A single turn carries every row of the set below to another of its rows. Some are shown first; where does it send the rows asked next?
E: [-18  15  -5 -15 -13  -9  -5  -3  -3  -7  14 -18  -9   0  17 -17  17 -21
 -19  -5  12   1   7   2  13]
T: [ 12  19  19 -24  24 -12   7  23  40 -27  42 -30  -5  30  -1 -20  -4  -8
 -17  23  -1  -9  43 -20   4]
W: [ -3   7  28 -12 -11  -7  11 -12   0  12  28 -19  10  -2   1 -14  24 -18
 -28 -11   3 -19   7   3  24]
P: [-27  20 -10 -19  31  -3   9 -15  12   3  49 -25  -2  -4 -29 -32  15 -22
 -18   3  19   6  12 -12  -6]
Z: [-14  16   6 -35  17 -17  12  38  34 -32  41 -29 -12  10 -20 -26 -10 -10
 -18  14   4 -21  25 -20   6]
R: [ 14  -4  33  -3   8   4   3 -15  10  15  47 -28  24  13  -9 -17  13 -10
 -21  -2  28 -12  18 -14  21]
U: [-10   0  16 -17  14  -4  18 -10   3  15  52 -21  15 -14 -32 -29  18 -16
 -28  -5  16 -21   9  -9  12]
B: [ -5   2   9  23   6  -5 -18  -4  -2   6  27 -31  16  11   3  -8  12 -26
  -7  -8  22  -7  25 -21  19]
F: [  5  19  12 -22  26 -18   3  16  48 -25  47 -37  -6  29  -3 -13 -12  -7
 -21  21   3 -17  41 -17  13]
G: [ -9  33  16 -29   8 -21   8  30  31 -38  24 -26  -4  23   5 -18   6  -9
 -26   2  -5 -26  38 -11  10]
D: [-21  11  -5   2   5 -16  -3  -6  -7  13  23 -21   3 -12  -9  -6  23 -28
  -7  -1  -6  -2  11  -8  13]
A: [-20  14   1  12  34  -7  -3 -12   3  12  46 -31  18  -1 -29 -19  19 -29
 -10  -4  15  -7  27 -22   5]
Y: [-14  18  -3 -35  20 -27   8  28  38 -30  44 -30 -10   6 -15 -18 -10  -6
 -24  16   3 -28  29 -14  11]
S: [  2  12  14   9  17   9 -13 -14  15  -6  38 -33   9  27   9 -28   8 -22
 -19  -7  41   2  32 -18   8]
Q: [ -5  27   9 -24   9 -26   4  23  38 -34  30 -30  -9  19  11 -14  -2 -10
 -30   6  -6 -31  41  -6  16]

F turns into Y
U turns into W
Now these:
T turns into Z
P turns into E
D turns into B

A single turn carries every row of the set below to another of its rows. Some are shown first; where does it send the rows asked next?
mefo: [ 17   3   8 -15 -20  10   6   0  -4  -6 -29  24   8   5]
kogel: [  1  37  47   8 -18  18  16  -9 -16   8 -13  -5  -4  30]
Lebe: [ 14   9  13 -18 -20   8   7   2   9   5 -33  17   4  -1]
dilez: [ -3  10  23 -20   1   3   6   8 -23 -11 -39  10  -6   3]
rup: [  2   2  15 -19 -20  19  -6  -3   3   6   2  30   8 -19]
sil: [-15  34  54   4  -9  23   8  -9 -28   7   7  -3  -7  17]
risiz: [  3  -3  11 -17 -17  19  -6  -3 -12  -6   4  33  10 -13]
fida: [ 18  19  13 -12 -19   7  12 -11  12  -4 -16  21  19   1]
Nin: [ -9  15  28 -23   2   3   5   9 -12   0 -39   4  -9  -6]
tul: [ -3  29  48  10 -22  14  13 -10 -18  16 -13  -5  -8  29]
pudi: [ 11  30  38  10 -31  26  13 -15  -6  12   3   8   5  26]
rarif: [-23  23  37 -20  13   4   1  -3 -21 -11  -2   9   2 -16]
pibu: [-17  26  54   7 -15  19   5 -11 -28  15   6  -2 -10  17]
Zosag: [ -5  27  45   7 -23  30   4 -15 -18  11  24  10   3  13]
zun: [  0  29  28 -16   4  -4  16  -1  -6 -10 -37   2   4   4]
dani: [  7  23  40  12 -34  20  11 -16  -9  19   0   6   1  27]
pebav: [-21   8  30 -25   1  13  -9   4 -19   0  -3  16  -5 -24]
lutar: [ -7  20  45   9 -28  25   2 -17 -18  18  20   8  -1  15]
Dav: [ -4  14  22 -15 -10  15  -2 -13  -3  -6  18  27  17 -19]
rad: [-18   4  26 -22   4  12  -7   4 -31 -11  -6  20  -4 -14]

Dav turns into rarif
kogel turns into pudi
Now these:
dilez turns into mefo
Lebe turns into rup
tul turns into dani

